In the rows, 128 means zero.
Named moves come first, each a turn or a mirror and shown by rows before and after it. Which of them, in which order, take the first row of each pair that follows to the second? Write the first one first, as in the answered first pair.
move kaziz:
[108 154 119 171 112 116 133 114 127]  ->  [102 144  98 135 116 138 168 129 136]
[149 149 127 122 132 131 121 101 127]  ->  [146 145 120 111 133 140 132 106 129]
[116 130 151 121  93 135 154 152 167]  ->  [122 138 165 151  90 118 129 139 160]
[142 143 110  91 127 134 161 124 125]  ->  [153 157 137 140 122 103 116 103 113]
move Gino:
[119 118 113  92 180 126 104 161  61]  ->  [104  91 167 143  94 122 114 196 160]
[134 151 139 163 110 125 124  89 146]  ->  [137 159 122 148 135 125 121  79 117]
[115 116 112 106 105 133 130 160 135]  ->  [118 121 102  96 121 134 128 152 117]
move nur:
[132 151 148 152 128 111 110 116 141]  ->  [122 140 118 102 137 142 156 134 149]
[119 143  62  75 120 149 216  94 129]  ->  [139 168 133 199  97  77 104  54 112]
[146 140 134 144 118 100 107 115 143]  ->  [137 130 107  96 126 128 151 131 150]
move gepuv:
[108 105 163 136 160  85  69 179 130]  ->  [123 150 151 168 132 113 178  75 182]
[109 110 116  91 108 192 193 135 147]  ->  [108  92 166 141 110 134  61 183 110]
[135 113 111  81 132 130 170 127 125]  ->  [139 110 149 131 128  90  88 143 107]
move ruguf:
[122 136 136 108 160 118  97  97 123]  ->  [122 141 127 104 152 131 130  83 141]
[136 150 192 189 103  89  80 138 162]  ->  [146 171 182 194 125  87  84 100 137]
[121 126 119 135  97 150 170 122 182]  ->  [114 105 138 138  94 132 117 170 173]
[145 141 102 148 145 124 126  97  97]  ->  [140 136 100 140 125 142 166  98 130]
Pairs:
Each pair is two moves apart.
[127 126 107 103 150 139 133 148  98]  ->  [128 123 149 162 111 115 104 146 132] : kaziz, Gino
[126 121 137 120 153 112  71 161  85]  ->  [135 141 146 149 150 100  72 120  85] : Gino, ruguf
[127 133 148 148  97  86  97 117 143]  ->  [134 152 104 104 134 111 148  82 115] : Gino, gepuv
[128 142 132 131 143 129 153  90 137]  ->  [115 112 128  94 153 131 127 148 125] : Gino, gepuv
[156 157 164 230 128 123 111  91 160]  ->  [148 143 169 223 107 135 129 112 190] : ruguf, ruguf
[110 125 103 102 131 148 164 136 130]  ->  [120 146 125 150 114 133 158  94 143] : gepuv, gepuv
[114 109 157 145  90 124  90 197 172]  ->  [119 120 164 167  82 118  91 176 178] : gepuv, ruguf
[129 168 138 187  97 120 149  78 158]  ->  [129 176  90 124 149 142 174  72 109] : Gino, nur
[131 147 109 136 103 160 187  84 179]  ->  [130 138  73  75 176 155 135 121  90] : ruguf, Gino
[130 116 124  86 161 120 125 138 102]  ->  [141 143 142 142 133 113 147  79 132] : gepuv, ruguf
[120 110 129 131 120 129 174  93 148]  ->  [123 107 153 166 116 102 124  98 138] : gepuv, gepuv
[154 150 110 111 171 113 100 115  98]  ->  [150 156 107 115 138 138 169  91 150] : gepuv, ruguf
[133 126 144 154 121 123 150 121 132]  ->  [128 112 133 127 125 133 157 147 132] : ruguf, gepuv
[129 106  98  89 166 145 104 167  93]  ->  [138 133  85  97 151 167 180 105 125] : gepuv, gepuv
[133 131 144 176  67 109 137 101 177]  ->  [116 104 108  98  83 144 178 151 179] : ruguf, nur
[116 130 121  87 138 124 134 100 118]  ->  [109 113 152 111 107 113 108 131 149] : Gino, ruguf
[133 144 141 181 108 132 143  85 162]  ->  [122 122 159 184  96 120 105 134 166] : ruguf, ruguf
[145 141 109 118 179 133 159 106  93]  ->  [129 109 166 166 111 114 121 165 160] : Gino, ruguf
[112  81 154 118  88 129 103 200 156]  ->  [131 109 150 138 133  99  47 162  86] : nur, ruguf
[113  90 125 102 142 135 115 169 113]  ->  [116  92 147 135 126 119  90 164 123] : Gino, nur
[114 161  87  74 100 185 206  96 187]  ->  [107 139  72  29 124 186 180 145 155] : nur, gepuv
[125 117 113 131 111 156 168 104 158]  ->  [122 103 117 120 146 128  84 149  99] : Gino, gepuv
[106 116  99  68 148 183 162 133 134]  ->  [ 98  95 115  71 142 167 118 176 129] : gepuv, kaziz
[117 126 103 128 147 120 122 127  97]  ->  [114 119 130 156 118 108 107 138 125] : Gino, ruguf
[130 134 180 178 126  81  54 144 122]  ->  [127 145  88  64 172 157 193 113 115] : ruguf, nur
[138 146 149 137 109 133 119  94 132]  ->  [130 137 121  89 134 151 131 118 111] : Gino, gepuv
[139 137 161 188  97 105 114  86 164]  ->  [111  86 119  75 125 143 131 190 150] : gepuv, ruguf
[110 120 147 164 125 114 105 131 137]  ->  [109 117 148 161 122 116 106 136 141] : kaziz, nur
[122 132  99  75 157 133 141 153  70]  ->  [120 129  99  71 153 136 146 161  78] : nur, kaziz
[110 138 130 122 162 131 108 109  90]  ->  [ 99 118 161 146 106 136 124 137 159] : nur, Gino
[109  95 112 101 168 136 113 127 137]  ->  [109 100 108 102 162 144 139 113 151] : gepuv, nur
[126 114 137 119 107 141 153 132 163]  ->  [142 137 134 140 144 115 108  95 105] : Gino, kaziz
[127 122 152 144 105 117 143 141 167]  ->  [126 118 157 144 113 104 108 156 147] : kaziz, ruguf
[114 119 124 121 102 138 152 139 169]  ->  [121 128 145 158 105 109  97 130 146] : nur, ruguf
[136 110 114 119 133 140 187 134 126]  ->  [147 124 138 169 118 119 168 104 133] : gepuv, gepuv
[124 115  93 106 168 162 153  76 120]  ->  [122 108  92  99 181 154 131  89 101] : kaziz, gepuv
[106  96 154 118 104 143 122 182 168]  ->  [108 105 145 115 100 156 156 160 181] : gepuv, gepuv
[131 131 129 158 108 106 117 123 142]  ->  [130 130 129 157 106 108 119 126 146] : kaziz, nur
[136 139 152 154 116 108 116 100 140]  ->  [127 117 147 125 130 107  89 148 119] : gepuv, gepuv
[149 111 112 103 154 145 153 120 118]  ->  [149 101 148 145 134 114  95 138 123] : ruguf, gepuv
[163 136  83  93 193 123 183  78 119]  ->  [165 145 115 147 145 116 194  54 171] : nur, ruguf
[131 156 103  96 123 155 188  95 150]  ->  [134 160 101  99 129 153 185  88 144] : kaziz, nur
[138 127 178 167 100 123 132 144 150]  ->  [148 151 127 119 152 147 176 101 104] : Gino, ruguf
[140 139  98 104 164 139 134 128 121]  ->  [140 143  99 109 164 134 129 122 117] : kaziz, nur
[114 111 128 121 140 123 142 181 115]  ->  [116 120 125 129 124 134 182 155 140] : gepuv, kaziz
[166 147 120 158 107 133 113 125  84]  ->  [166 147 119 153 110 136 116 124  81] : nur, kaziz
[129  93 145 137 173 133  70 161  83]  ->  [138 127 121 142 150 173 194  74 137] : gepuv, nur
[132 146  86  74 176 152 176 106 113]  ->  [121 118  99  62 180 134 116 169  97] : gepuv, kaziz
[136 144 155 178 118  99  74 119 123]  ->  [140 163 135 170 110 128 151  73 154] : ruguf, ruguf
[146 150  91  90 184 143 148  94  91]  ->  [148 159 105 118 150 152 186  65 137] : kaziz, ruguf
[145 169  81  80 188 152 173  87  66]  ->  [152 174 172 213 115  89  90  74 116] : ruguf, nur
[118  95 121  92 122 143 144 190 165]  ->  [141 130 111 112 179 110  83 141  77] : ruguf, ruguf
[138 137 153 154 125 122 119 116 135]  ->  [134 134 122 106 147 143 150 124 120] : Gino, kaziz
[130 134 138 147 161  98  56 123  78]  ->  [136 142 156 180 137  93  65 102 103] : kaziz, gepuv
[119 173 151 164 129 136 172  99 148]  ->  [119 172 120 117 176 142 157 112  92] : ruguf, Gino
[125 138 104 102 138 146 144 116  92]  ->  [130 146 110 117 137 139 138 100  88] : kaziz, gepuv
[110 103 107  67 148 159 150 172 122]  ->  [121 113 174 171 104 106  76 156 144] : Gino, nur
[144 107 105  96 177 116  98 106 115]  ->  [129  83 131 112 118 127 126 139 190] : Gino, nur
[118 153  83 126 131 154 181 156 126]  ->  [127 160 129 200 107 115 126 140 134] : Gino, nur
[153 168  98 130 144 129 149 100 128]  ->  [134 127 103  95 133 134 131 179 142] : Gino, gepuv
[118 113 133 141  93 141 162 122 177]  ->  [123 110 146 158 123 102  72 141 118] : ruguf, ruguf
[119 120 157 128  84 123 166  88 172]  ->  [135 145 136 124 138 106 129  51  96] : Gino, nur
[138 144 151 189  97 105 129  83 148]  ->  [116  93 133 110 130 112  83 193 112] : nur, gepuv
[120 119  96  65 153 152 146 162 112]  ->  [135 138 141 148 147 100  58 134  88] : ruguf, kaziz
[139 131 115 142 114 141 168  94 146]  ->  [131 112 106 104 152 130 109 146  91] : gepuv, ruguf
[128 119 157 164 138 149 113 109 114]  ->  [121 106 150 140 151 152 104 138 101] : gepuv, gepuv
[115 144 121  96  93 126 140 110 175]  ->  [118 143 104  70 135 117  99 124 117] : ruguf, Gino
[108 107 128 121 140 118  83 174 113]  ->  [125 150  98 124 163 135 142  88 100] : ruguf, ruguf
[139 131 113 112 148 130 122 113  91]  ->  [141 137 113 116 143 131 134 100  98] : gepuv, gepuv
[135  87 119  85 145 116 132 175 114]  ->  [160 133 144 168 134  87 120  88 111] : ruguf, gepuv
[131 152 122 148 135 115 108 121 100]  ->  [127 143 127 148 132 113  98 135 103] : kaziz, gepuv
[122 145 112 123 145 147 140  97  83]  ->  [110 130 123 124 106 162 175 114 136] : ruguf, Gino
[124 134 133 136 106 141 150 112 154]  ->  [122 118 128 111 137 129  99 150 109] : gepuv, ruguf
[133 172 105 132 152 118 131  51  55]  ->  [102 127 130 126  60 151 204 119 182] : Gino, kaziz
[132 154 106 112 137 128 133 121 138]  ->  [125 139 115 111 125 126 121 151 149] : ruguf, ruguf
[143 143 107 109 169 109 138  99  83]  ->  [142 141 105 102 168 115 145 104  87] : nur, kaziz
[131 154 136 144 163 115 124 101  97]  ->  [127 141 135 131 168 114 108 128  88] : nur, gepuv
[119 131 148 159  88 113 140 122 160]  ->  [123 140  98  96 144 135 164 112 106] : nur, Gino
